In the data rows, zero lies at 4.5, halfway between 4 and 5.
Here is a table of points, one per row:
[4 5 6 6 3 7 3 5 6 4 4 6 5 2 5 7 7 2 5 5 5 5 6 3 5 2 5 3 3 4 5 5 4 5 3 4 4
 5 4 5 4 6 4 6 6 5 5 6 6 6 5 6 3 4 3 6 3 5 5 6 5 5 6]
[3 2 5 5 4 5 4 5 7 5 5 5 6 2 4 7 6 3 4 7 6 4 6 4 5 4 3 4 3 5 4 5 5 4 3 5 5
 6 4 3 4 6 4 6 5 6 5 4 7 6 5 6 3 5 3 6 1 4 3 6 1 4 6]
[8 6 0 7 4 4 3 4 2 3 3 7 3 4 6 5 1 7 8 2 3 7 2 2 2 5 1 3 5 1 8 4 3 7 5 1 1
 1 8 9 3 3 2 5 6 1 3 6 2 1 2 3 6 4 4 3 8 5 7 1 6 5 4]
[4 2 6 4 5 4 4 3 5 6 6 5 3 4 4 5 5 4 6 3 4 4 6 4 3 6 5 6 6 4 6 4 4 6 7 4 4
 4 7 6 6 7 3 5 3 5 2 4 4 6 6 7 5 5 5 6 3 4 6 4 2 7 5]
[5 4 5 2 5 3 3 2 5 5 5 2 5 6 3 3 3 5 3 5 6 2 4 6 6 4 3 5 4 7 3 5 5 0 3 5 7
 6 4 3 4 2 7 2 4 6 5 3 5 7 5 7 5 5 5 3 4 7 2 6 4 3 2]
[1 5 3 7 4 5 5 7 9 3 2 3 8 5 3 5 4 7 3 8 6 4 1 8 7 3 4 3 3 6 3 3 6 6 3 6 5
 6 2 1 1 3 6 6 7 7 9 4 7 2 1 3 2 2 5 3 3 7 2 7 4 2 3]
[4 1 6 4 5 4 5 3 5 7 6 4 5 4 3 6 5 3 4 5 6 2 6 5 5 6 4 5 6 5 4 3 6 5 5 6 5
 5 5 5 5 5 4 5 4 6 4 2 6 6 6 6 4 7 5 7 1 3 4 5 2 5 4]
[7 4 6 4 5 5 5 4 4 6 6 5 4 5 5 3 6 2 4 3 4 4 7 3 3 5 6 5 7 4 5 4 4 4 6 2 3
 4 5 5 6 6 4 5 4 3 3 4 4 6 6 5 5 7 5 6 5 5 6 3 4 6 4]
[6 7 1 2 7 0 8 2 4 7 7 5 2 8 2 2 0 7 6 2 3 4 1 5 3 6 7 7 7 3 5 4 4 6 7 2 1
 2 9 7 1 2 5 1 4 1 5 2 2 4 2 3 9 7 8 2 4 4 6 1 6 5 2]
[7 4 7 4 5 4 4 4 4 5 6 4 4 5 4 4 5 3 3 4 5 4 7 5 5 6 5 6 5 5 4 4 5 4 4 4 3
 5 3 4 6 6 5 5 4 4 3 4 6 5 6 5 5 6 5 6 4 5 4 5 4 5 4]
[6 5 6 5 5 6 4 4 4 5 5 7 4 3 6 6 8 2 6 3 4 6 7 3 3 4 5 4 5 3 5 4 3 5 5 1 2
 4 5 5 5 6 3 5 5 4 4 6 5 6 5 6 5 5 4 6 5 5 6 4 5 6 5]
[7 4 6 5 4 6 6 5 5 3 5 5 4 4 6 5 5 3 4 5 4 5 6 5 5 7 5 3 3 4 5 6 5 5 4 4 4
 3 4 4 7 6 4 6 5 4 2 5 4 5 7 5 4 4 3 7 6 6 4 5 5 5 7]
[4 5 5 3 7 4 7 5 3 6 6 5 3 5 2 3 4 4 3 4 3 3 4 7 4 7 7 7 6 6 4 5 6 2 6 6 7
 4 5 3 7 4 5 3 2 4 5 2 3 5 5 3 7 6 6 5 3 2 6 4 4 5 4]
[5 5 5 2 7 2 2 1 3 7 7 4 3 8 4 0 3 6 5 3 4 4 4 4 4 4 4 8 7 6 4 2 2 3 6 6 5
 3 7 6 5 4 7 1 6 3 3 3 3 5 7 6 7 7 8 3 5 2 5 3 5 6 1]
[6 4 5 6 4 6 4 5 2 2 4 6 3 3 6 4 4 4 5 2 3 5 4 3 2 4 2 2 4 3 6 8 1 4 5 5 6
 4 4 5 7 5 2 5 3 3 5 5 2 5 5 5 4 2 2 5 6 4 6 3 6 5 7]
[5 8 1 9 1 6 0 9 5 1 0 4 6 3 7 8 4 7 5 5 7 7 3 3 5 2 4 2 0 3 4 2 3 6 3 5 5
 5 4 5 3 3 6 4 8 4 4 8 6 0 2 0 2 0 2 2 7 9 3 5 7 1 6]
[3 4 3 3 7 2 8 5 6 6 5 2 6 7 1 2 2 6 2 7 5 2 1 9 7 6 7 7 5 6 2 1 7 6 4 6 4
 7 6 3 2 1 7 0 3 6 8 1 6 4 2 3 6 7 8 2 3 5 3 5 4 3 2]
[5 5 5 5 3 6 2 6 3 1 3 3 5 3 5 5 5 5 4 5 5 4 4 4 6 3 1 2 2 5 4 7 3 1 3 5 6
 6 2 4 5 4 5 5 4 5 5 5 5 7 5 6 3 2 3 3 4 8 2 6 5 3 5]
[3 7 1 4 4 4 3 7 7 5 3 0 8 7 3 4 4 5 2 8 8 1 5 5 8 2 3 5 2 7 0 1 8 7 1 8 7
 8 3 2 2 2 8 4 9 5 6 4 9 2 2 1 3 4 6 1 6 5 1 7 7 0 1]
[4 2 5 5 4 5 5 5 5 3 4 5 4 3 6 6 7 4 7 4 4 6 5 5 3 5 7 3 5 4 6 6 4 5 5 5 5
 4 4 6 6 6 2 6 3 5 2 6 4 6 5 7 3 3 3 7 5 3 6 4 3 5 7]
[2 1 5 5 4 6 5 5 5 3 3 5 5 4 5 6 7 4 5 6 5 6 5 5 6 3 6 3 3 5 4 7 7 3 4 5 6
 5 4 4 5 6 3 6 2 8 4 6 5 3 5 4 3 3 2 6 4 3 5 7 3 4 7]
[3 6 5 3 4 3 6 2 2 5 5 6 3 7 6 2 5 7 7 3 2 8 4 2 2 3 5 6 5 2 7 4 2 7 7 2 3
 2 5 7 4 4 4 4 6 3 2 6 4 4 5 5 5 5 6 4 7 2 6 2 7 6 3]
[6 5 6 4 4 6 5 5 5 5 4 4 4 4 5 5 5 2 4 5 5 4 6 5 5 6 4 4 4 5 4 6 6 4 3 5 5
 5 3 3 5 6 4 5 5 4 3 5 6 5 6 6 4 4 4 5 5 6 4 5 4 5 6]
[7 5 5 3 6 4 8 4 2 5 6 5 1 5 5 3 3 4 5 2 1 4 4 3 2 7 6 6 6 4 6 6 1 4 7 5 5
 3 6 5 7 5 2 5 2 1 5 5 1 5 5 4 6 5 4 5 5 4 7 2 3 6 5]
[1 8 4 7 1 6 3 5 6 3 2 6 6 4 8 6 6 7 7 5 4 8 3 3 4 1 1 3 3 2 5 3 3 7 4 4 3
 3 3 4 1 4 4 6 5 6 6 8 5 3 3 3 2 3 3 3 7 2 4 5 8 5 5]
[2 3 4 5 6 5 5 5 6 5 4 4 6 5 3 4 5 4 3 6 6 4 5 7 6 6 5 5 5 7 3 7 8 2 3 7 7
 6 3 3 6 4 5 5 2 7 7 4 5 3 5 3 4 5 4 5 2 2 3 6 3 4 5]
There is one direction along which these points spread out most. Take the direction at right angles to it along which they spread out most. Go by this last direction. Where along it does each point below lie, from 0 to 99? The average is 50, and the first point in the table lies past the average. One standard deviation of the points above along it is 16.
[4 2 5 5 4 5 5 5 5 3 4 5 4 3 6 6 7 4 7 4 4 6 5 5 3 5 7 3 5 4 6 6 4 5 5 5 5
 4 4 6 6 6 2 6 3 5 2 6 4 6 5 7 3 3 3 7 5 3 6 4 3 5 7] 65
[5 4 5 2 5 3 3 2 5 5 5 2 5 6 3 3 3 5 3 5 6 2 4 6 6 4 3 5 4 7 3 5 5 0 3 5 7
 6 4 3 4 2 7 2 4 6 5 3 5 7 5 7 5 5 5 3 4 7 2 6 4 3 2] 32
[1 8 4 7 1 6 3 5 6 3 2 6 6 4 8 6 6 7 7 5 4 8 3 3 4 1 1 3 3 2 5 3 3 7 4 4 3
 3 3 4 1 4 4 6 5 6 6 8 5 3 3 3 2 3 3 3 7 2 4 5 8 5 5] 73
[7 4 6 5 4 6 6 5 5 3 5 5 4 4 6 5 5 3 4 5 4 5 6 5 5 7 5 3 3 4 5 6 5 5 4 4 4
 3 4 4 7 6 4 6 5 4 2 5 4 5 7 5 4 4 3 7 6 6 4 5 5 5 7] 61
[6 5 6 4 4 6 5 5 5 5 4 4 4 4 5 5 5 2 4 5 5 4 6 5 5 6 4 4 4 5 4 6 6 4 3 5 5
 5 3 3 5 6 4 5 5 4 3 5 6 5 6 6 4 4 4 5 5 6 4 5 4 5 6] 54
[3 7 1 4 4 4 3 7 7 5 3 0 8 7 3 4 4 5 2 8 8 1 5 5 8 2 3 5 2 7 0 1 8 7 1 8 7
 8 3 2 2 2 8 4 9 5 6 4 9 2 2 1 3 4 6 1 6 5 1 7 7 0 1] 33
[3 6 5 3 4 3 6 2 2 5 5 6 3 7 6 2 5 7 7 3 2 8 4 2 2 3 5 6 5 2 7 4 2 7 7 2 3
 2 5 7 4 4 4 4 6 3 2 6 4 4 5 5 5 5 6 4 7 2 6 2 7 6 3] 55
[5 8 1 9 1 6 0 9 5 1 0 4 6 3 7 8 4 7 5 5 7 7 3 3 5 2 4 2 0 3 4 2 3 6 3 5 5
 5 4 5 3 3 6 4 8 4 4 8 6 0 2 0 2 0 2 2 7 9 3 5 7 1 6] 75
[2 1 5 5 4 6 5 5 5 3 3 5 5 4 5 6 7 4 5 6 5 6 5 5 6 3 6 3 3 5 4 7 7 3 4 5 6
 5 4 4 5 6 3 6 2 8 4 6 5 3 5 4 3 3 2 6 4 3 5 7 3 4 7] 60
